In the data rows, 128 means zero.
Here is a table of points, one per row:
[184 148 137 177 196 159 115  41  64  37 166 180  86 175 126  97 123 111
  95 127 148 147 104 182  92  86 178 125 123 219 158 117]
[128 109 128 142 126 140 128 122 123 127 116 105 125 126 121 138 143 121
 116 149 105 128 129 134 114 111 110 114 134 125 125 126]
[119 128 120 113 143 143 134 147 131 126 103 126 114 123 126 130 149 138
 103 132 133 129 126 150 128 143 107 121 118 121 107 131]
[117  93 114 109 140 146 142  91 107 130 157 114 134  97 112 118 173 134
 122 140 103 131 118 106 133 109 105 122 140 126 115 179]
[142 170 147 103 142 106 130 119 126 107 134 131 109  83 119 143 139 132
 113 149 155 123 133 149 139 148 154 134 148  69 114 138]
[112 122 136 137 121 150 158 143 170 132 120 123 124 120 110 127 130 119
 121 132 121 120 136 148 118 113 117 134 122 118 137 137]
[103 112 147 123 106 133 131 122 115 108 132 117  99 113 122 116 124 102
 136 105 121 150 197 123 141 109 122  95 116  74 109 135]
[136 151 166 116 143 111 175 122 102 104 125 112 113  60  87 136 132 123
 161 106 191 139 130 160 136 147 130 136 128  56  80 156]
[115 135 116  98 150 122 119 122 107 164 161 115 132  74 108 141 155 150
 137 150  92 129 133 156 129 112 132 155 124 126 144 144]
[163 113 133 160 103 151 137 105 128 159 127  83 106 127 161 126 153 130
  79 146 105  98 119 148 140 121  92 164 114 124 154 142]
[ 73  42  21 123  91 189 118 140  96 113 159 140 250 208  55 192 166 219
 149 154 166 118  60 117 117 158 181 140 201 131 132  38]
[174 178  99 149 155 143 168 100  91 181 168 157 182  67 124 107  80 175
 104  93 192 106 140 117 106 180 168 123 127 104  80  93]
[146  88  43 198 183 175 103 123 123 130 142  86 157 168 140 136 207 146
 121  65  88 112 161  91 117 116 100 156 154 122 118 151]
[126 128 121 123 140 141 125 147 122 130 114 102 116 122 113 124 124 136
 111 143 110 128 140 148 142 137 128 131 135 107 117 134]
[129 128 124 126 135 147 145 138 127 115 117 102 134 107 107 126 133 127
 114 142 112 104 137 124 127 133 128 106 112 142 129 128]
[107 144 128 122 123 134 137 160 161 116 131 118 110 101 120 125 148 143
 112 125 116 128 127 147 132 120 135 126 121 142 115 147]
[110 141 117 105 136 136 138 147 144 145 112 123 107 114 127 139 143 139
 113 138 117 127 123 125 119 121 133 135 111 138 114 138]
[119 138 119 136 142 134 161 136 140 144 110 135 118 114 111 106 145 114
 134 142 111 129 128 140 124 131 133 124 147 125 126 136]
[131 119 124 119 142 127 118 152 136 126 140 108 123 127 114 112 151 119
 155 134 103 102 133 143 111 101 132 119 124 123 121 118]
[107 123 144 128  74  66 117  68 160 103  98  91 164 113 111  80  56 209
 182 148  38 142  97 139  98 192 108  82 120 105 108  95]
[156  80 162  73 187 185 143  50 195 145 170 187 144 145 108  75 108 174
  94 146 195  70 104 146 116 101 177 106 179 141 144 112]
[144 105 160 141 181 142 177 149  74 163 121 112 213 139 174  77 111  67
 176 121 164 136 131 119 155 138 101 146  48 158 130  66]
[125 137 123 112 115 121 152 134 123 119 128 119 135 114 117 118 142 105
 114 142 120 119 127 132 109 126 133 124 128 131 121 136]
[177 190 134 167 217 108 161  61 123  58 194 154 141 237 189  81  80  46
  89 122 165 134 104 155 119 122 173 207 152 179 176 129]
[126 152 126 145 118 125 133 163 135 120 130 116 128 107 122 119 120 130
 119 126 120 109 123 139 134 123 121 120 113 109 118 134]
[135 133 130 117 120 140 125 142 120 127 142 129 110 129 140 130 150 125
 103 141 108 128 140 135 126 123 127 136 119 129 116 111]
[186 178 100 160 133 170 186  75 104 165 148 183 210 105  64  73  65 178
  86  74 144  97 130 128 138 162 166 145 116 126 107  72]
[144 124 139 116 135 132 125 137 146 137 121 117 102 116 139 139 127 123
 122 151 112 137 136 139  97 139 127 107 136 125 118 140]
[169 129 185  93 161  99  63  75 103  70 144 157 110 147 118 108  96  94
 130 163 162  82 216 100 198  99 135 157 163 145  53 154]
[ 49  57  65 138 141 103 149 160  94 197  29 181  91 141 142 110 127  64
 157 134  82 128 121 165 192  97 183 133  91 208 100  95]
[ 99 124 166  89  76  78 116 135 165 172  98 178 134 131 164 128 136 151
 171 123 107 151 121 150 103 170 144  98 105 148 127 107]
[101 109  69 142 132 212 110 142 141 103 144 162 139 158  84 186 152 168
 112 133 169 130 107 146 103 155 129 150 192 152 152  87]
[ 94 118  57 136 121 105 131 142 130 141 159 154 172 219  49  62  47 134
 158 129 141 181 160 126 161  93  96 130  92  49 130 220]
[142 136 125 111 115 108 140 154 139 113 136 130 112 120 156 117 153 148
 129 142 110 119 120 134 143 147 122 116 121 127 111 131]
[ 80 136  95 185  89 134 101  99 114  98 176 157  93 192  61 255 119 126
 137 138  94 107  56  64 113 151 145  53 146 189 186  27]
[114 157 132  98 140 152 119 153 115 146 161 135 109 105 153 107 112  77
 120 130 106 126 158 134 131 125 118 119 109 100 107 104]
[131  94 173 161  86  68  36  79 159 144 118 147 158 114 136 143 163 104
  91 134 191 119 158  68  97 119 136 110 128 111 120 140]
[193 170 111 129  84 127 143 134 139 203 102  76 141  85 163 160 175  91
  87  91 158 142 104 131 149 116 139 174 157 154 109 156]
[124 116  88 134 139 174 102 125 135 100 126 155 137 142  98 169 145 143
 122 130 151 126 114 145 103 134 119 149 166 137 157 107]
[135 122  95 125 137 156 149 148 147 135 111 146 132 112 126 131 158 129
 111 151 131 134 120 135 133 133 112 106 121 129 132 139]
[122 182 174  66 162 146 157 104 115  65  65  87  74 175 161  87 100 156
 102 131 159 216 221 129  94 179 196  88  59 118 161  90]
[129 115 186 123 168  93 135 146 155 141 130 127 145 127 145 110 108 112
 126 132 106 132 137 119 133 122  90 148 150 143 148 172]
[121 114 118 104  91 154 128 142 152 105 144  97 119 135 145 104 103 122
 114  99 141 113 139 116 149 147 159  93 161 121 168 140]
[142 134 107 122 126 107 123 168 155 131 128 130 125  91 115 116 133 130
 136 130 103 106 123 146 125 113 119 134 126 119 139 111]
[115 103 155 114 117 155 122 128 115 113 148 133  69 127 135 116 115  93
 139  89 150 157 209 140 124 110  89  94 118  93 107 130]
[124 144 125 138 144 121 126 148 136 119 119 121 122 104 142 110 125 154
 129 142 114 125 127 141 120 124 110 129 130 139 125 142]
[ 86 138 102 181  97 121 112 106 130 105 169 149 105 193  62 251 114 130
 141 112 107 108  69  73 113 137 156  61 137 195 170  53]
[129 140 107 123 129 126 140 132 156 121 116 120  99 114 132 136 142 138
 132 116 115 128 130 146 126 128 135 127 144 140 122 157]
[163 183 148  84  83 145 138 164 117  37  88 100  52  88 138 136  97 116
 160 109  91  54 175 107 119 106 115 131 134  83 104 161]
[145 121 158 135 177 105 125 166 134 140 117  99 143 145 125  88  96 109
 107 146 102 129  87 129 134 112  83 136 177  99 150 159]
[121 149 100 129 144 119 128 147 130 134 122 121 134  87 125 131 145 130
 114 117 125 124 120 130 118  99 106 107 124 133 124 131]
[153 149 114 139 116 177 124 122  95 153 105  93 131 153 157 133 116 103
 119 139 104  99  67 135 115 134 109 116 148  84 144 131]
[122 110 117 130 117 134 129 136 127 113 118 123 121 120 138 130 124 123
 126 145 114 141 135 126 120 102 114 112 134 126 133 141]
[ 89 105 227 117 189  89 118 141 137 148 160 143 158 166 192  53  86  81
  77 123 124 176  79  99  97 128  74 144 196  96 161 186]
[132 133  90 154 121 224  83  99 125 141 178 184 119 135 119 180 115 182
 118 118 173 117  76  97 177 152  97 129 155 217 170  68]
[175  72  62 232 115 193  96 167 146 119 151 140 182 211 136 144 192 131
 106 124 103 114 135 127 145 145  91 186 133 191  78 133]
[163 206 174 119 141 184  86 131  53 147  27  54  92 213 235 152  83 137
 108  58 158  99  89 192  94 196 132  52 135  19 196 106]
[140 123 131 122 125 133 147 133 119 129 130 110  96 134 112 123 152 140
 127 131 126 147 129 134 133 130 119  94 138 123 126 129]
[166 173  97 179  91 170  95 163  81 177  88  73 117 169 208 131 111 102
 119  92 111  39  13 180 114 147 113 113 167  73 189 117]
[125  32 113 128  99  78 155 144  46 165 119 111 200 138  98  98 131 173
 163 174 131 117  84 136 135 123 175 119 120 115  68 172]
[ 74 111 207 136 125  63  89 136 117 151  98 164 158 166 141  33 157  94
 168 106 127 107  87  75 132 115 120 152 124 161  96 131]
[115 142 126 129 101 110  78 145 188  67 110 115  48 118  79 133  72  91
 125 184 128 160 153 104 127 104 140  94  63 167 145 153]
[132 137 112 119 122 134 147 139 123 144 125 123 132 114 121 114 148 111
 117 139  96 135 138 127 135 113 126 101 122 123 133 135]
[124 102 178 164  85  48  34  89 183 138 106 161 153 106 140 164 161 114
  82 127 197 112 154  69 103 128 142 130 130 136 114 159]
[126 128 104 109 135 125 128 125 144 145 121 117 102 103 122 129 142 127
 117 133 124 109 134 123 130 140 112 119 136 134 114 147]
[118 140 114 113 135 117 132 128 149 123 143 100 113 141 117 132 150 139
 136 135 110 119 124 125 133 140 121 123 147 123 119 129]
[214  59 163  61 161 178 128 116  94 188 175 126 195 124 165  96  28 153
 190  96 125 174 100  39 159 181 153 212   0 198 153  87]
[165 198 162 209  93 150 112 177  53 183  71  95 138 193 193 163 131 119
 136 103 107  61  53 149 142 141 109 134 102  67 255 132]
[134 214 255  91 219  37 183 104 165  78 139 175 115 104 141 151 108  87
 131 146 230 149 121 163 114 130  48 157 197  38  44 166]
[132 129  98 127 123 122 156 122 135 128 113 115 123 126 125 122 156 122
 125 129 128 127 109 117 128 131 118 130 143 153 125 148]
[125  99 116 141 131 132 145 167 154 123 107 115 110 125 118 131 129 151
 116 147 122 121 121 144 112 121 144 136 140 133 115 130]
[141  62 191  92 100 142 193 197  99 167 148 137 182  81 160  72 184 114
 210 129 131 134 127 106 129 156 147 178  14  93 178  98]
[134 166 154  61 134 163 148  93  99  79  67 125 113 163 135 106 104 140
 132 136 146 196 200 137  90 158 141  74  79 124 157  89]
[138 129 108 124 133 127 133 136 134 122 141 104  89 108 131 121 135 137
 126 172 114  97 140 128 119 124 115 101 130 110 123 138]
[114  96 114 148  82   3  89 184 161  77 102 146  96 178  79 128 100 133
 167 171 148 150 142  33 146 106 144  99  12 176 100 112]
[147 130 116 134 107 127 132 140 117 113 118 133 137 130 125 125 125 139
 116 112 116 124 124 118 120 109 134 125 132 128 116 113]
[122 150 143 135 115  98 108 115 174  96 109 123 139 105 118  95  94 147
 145 116  80 147 139 157 108 165 122 118 141 126 144  79]
[ 87 132 168 129 110  90 150 152 107 122 121 198 135 151 142 141 149 153
 170 115 112 113 149  67 147 124 135 164  66 128 178 141]
[ 74  99  65 154  61  50 124 118 112 201 131 152 115 242 175 112 127  43
  86 128 165 117  84  90 132  53  98 154 122 151 124 159]
[ 78 138 122 159 137 133 143 110 117 216 100 212 165 174 208 154 121 105
 135 123 117   6 165 125 188  65 161 194 131 196 138 101]
[165 149 113 111 138 126 116 129 139 108 125 115 104 120 121 135 100 147
 150 125 113 150 124 125 122 115 162 114 124 156 128 172]
[121 128 126 107 125 151 127 147 126 131 116 126 127 129 107 112 139 134
 120 139 104  90 127 150 103 105 142 121 118 126 133 125]
[ 99  99 102 105  97 131 166  88 133 117 168  97  58 129  98 155 156 112
 150 106 118 124 144 163 168 207 107 157 150 131 113 138]
[103 117 151 175  47  89 121  60 157  99 119 113 201  52 165 183 156 131
 134 153 176 225 130 117 159  55 141 126 190 180 131 175]
[138 149 131 132 120 121 105 139 144 125 133 121 111 138 120 131 142 134
 121 113 125 118 117 147 109 106 122 129 131 130 129 141]
[126 121 103 119 124 123 140 122 131 115 148 116 121 115 122 111 142 133
 122 124 116 118 131 142 138 128 124 122 127 146 123 128]
Along one direction, these points spread out more than along any other. Take the direction at right angles to it along which they spread out most. Then take the direction at right angles to both along which they spread out most. Go by this last direction. How far along it is each point below, from 0 to 99? The average is 50, and the first point in the table lies past the average. One standard deviation of the points above along it is 16.
[ 51  96 218 128 132 112 128 140  91 132  87 197 151 190 145 155 152 220
 178 143 133 141 167  43 153  96 118 196  30  98 198  87] 21
[255 125 103 138 227 153 135  98 109 107 162 142 183  74  49  96   0 204
 140  34 173 214  63  72 132 232 162 166  74 153  70  68] 37
[103 120 135 160  80  96 134  85 167 118 127 105 178  59 161 168 153 124
 129 164 167 191 116 139 145  86 134 123 164 167 124 155] 57
[138 147 107 134 119 112 139 140 145 139 129 127 107 122 140 128 135 123
 123 139 104 126 124 141 106 139 136 118 134 124 106 130] 57
[ 62 117 178  42  51 147  97 144 111 185 141 127  97  16 116 158 139   6
 147 135 170 255 247  99  63  76 130  89 255 140  65  22] 72
[111 130 185  77 196 144  67  91 126 133 171 162 182  87 131 255 189 160
 123  86 198 182 147 202 152  75 103 144 121  37 104 149] 60
[142 143 105 128 140 112 135 150 151 127 133 104 115 110 131 137 123 151
 121 130 110 114 143 125 141 124 128 116 129 130 103 155] 58
[134 144 120 134 117 123 139 155 136 123 111 147 129 108 123 118 142 109
 142 142 113 101 157 141 123 129 134 118 120 125 140 143] 52
[131 131 111 141 129 114 141 134 166 101 139 102 118 113 120 115 147 127
 124 125 110 122 114 145 130 126 129 103 144 123 126 133] 63
[ 92  79  78 124 112 130 144  71 164 119 180 109  47 126 108 174 124 121
 163 101 115 108 140 162 151 242  91 187 145 118 119 153] 68
[140 142 120 151 133 124 132 139 116 118 108 127 105 118 114 108 131 131
 107 127 113 114 143 136 134 138 122 136 109 132 124 143] 52
[122 132 123 111 133 127 141 151 123 123 118 123 140 124 120 104 134 112
 113 113 107 141 123 118 153 111 148 108 150 130 104 139] 49
[ 89 120 100  91 182 127  85  79 117 141 206 101 142  90  98 165 108 141
 163 145  79 153 166 161 131  89 133 179 116 100 160 171] 54
[147 147 116 135 126 125 129 156 128 124 124 123 113 105 136 125 131 131
 136 140 124 115 146 139 124 124 124 109 131 121 128 148] 57
